Here are some numbered points:
[ 25  22  27  -6 -52  10  27  -3] 0
[ 27  -4 -27 -43   3  53 -66 -18] 1
[-55   9  -1  -3   6 -34  18  -8] 2
[ 37   3   5  13 -72 -12   2  28] 3
[-14   7  29   2 -56  19  35  13] 4
[ -4  21 -12  56  70 -32  -7  19] 5
[ 61  40  19  -8 -19  38 -14   2] 6
[ 14  23 -26  12  66   5 -62   7] 7
[ 24 -46  28 -23  10  37  15  15] 8
[ 16 -10   9 -20 -82   5  16  22] 9
[-36  -7 -12 -24  15  -8  -2 -17] 10
[-10  -8 -28 -14 -16  13 -10 -20] 11
[-13  -4 -15  12  73  -5 -34 -12] 12
[ -6 -13 -11 -33  -7   4  -5  -6] 13
[ 26   6  12 -18 -43  10  21  21] 14
[ -7  -8  -8  14  50 -19 -29  -5] 15
[ 17  -2  10  -2  -5 -26  -8   8] 16
[-36   1 -36  -3  57  -4 -35 -31] 17
[-17  11 -12  24  34 -39 -16  13] 18
[-33  -1  -3  19 -33 -27  16  -3] 19
[ 13  -7  15 -17 -43   7  22  14] 20
New points follow, each followed by the numbers of its two nearest points above by angle, nearest first.
[ 49 -70  70  27  19  52  50  46] : 8 20
[-45  -3  -2 -23 -17 -26  23 -18] : 2 10
[69 21 17 13 21 23 -5  0] : 6 7
[  4 -20  -6 -48  -9  19  -6 -24] : 13 11
[ 34   7 -23 -36   7  25 -50  10] : 1 7
[ 60  33  28   8 -22  39 -24  -3] : 6 0
[ 49 -42  19  46  50  29  -6  32] : 8 5
[ 12   5  -9 -24   3  16 -33  -6] : 1 13
[ 32  30  11  75 -19 -20  -1  55] : 3 5
[92 36 35 62 19 -7  1 30] : 6 16
[-29   7 -40  12  39  -4 -49 -27] : 17 12
[ 17  -1 -16  15  18   6 -37   2] : 7 15
[ 11   8   9   3  31   9 -27  10] : 7 12
[ 18   8   2  32  36 -11 -18  15] : 5 7
[-57 -16 -25 -36  30 -11  -2 -45] : 10 17
[ -2 -14  -4 -16  -3   2  -1  -6] : 13 11
[-25   3 -37 -32  -9   9 -32 -25] : 11 13
[ 34  26  13  -4 -18  26  -2   2] : 6 0
[-10  10  15  46 -28 -24  31  14] : 19 4
[-30   7  14  24 -48 -42  51  17] : 19 4
[ 71 -64  92  46  30  64  46  65] : 8 14
[-62 -22 -30 -42  18 -23  -7 -52] : 10 17
[  1 -26  26 -39 -30  23  34 -10] : 20 8
[-25   3  -3  15   8 -25  19  -4] : 2 19
[ 67  49  57  37 -62 -13  57  14] : 0 3
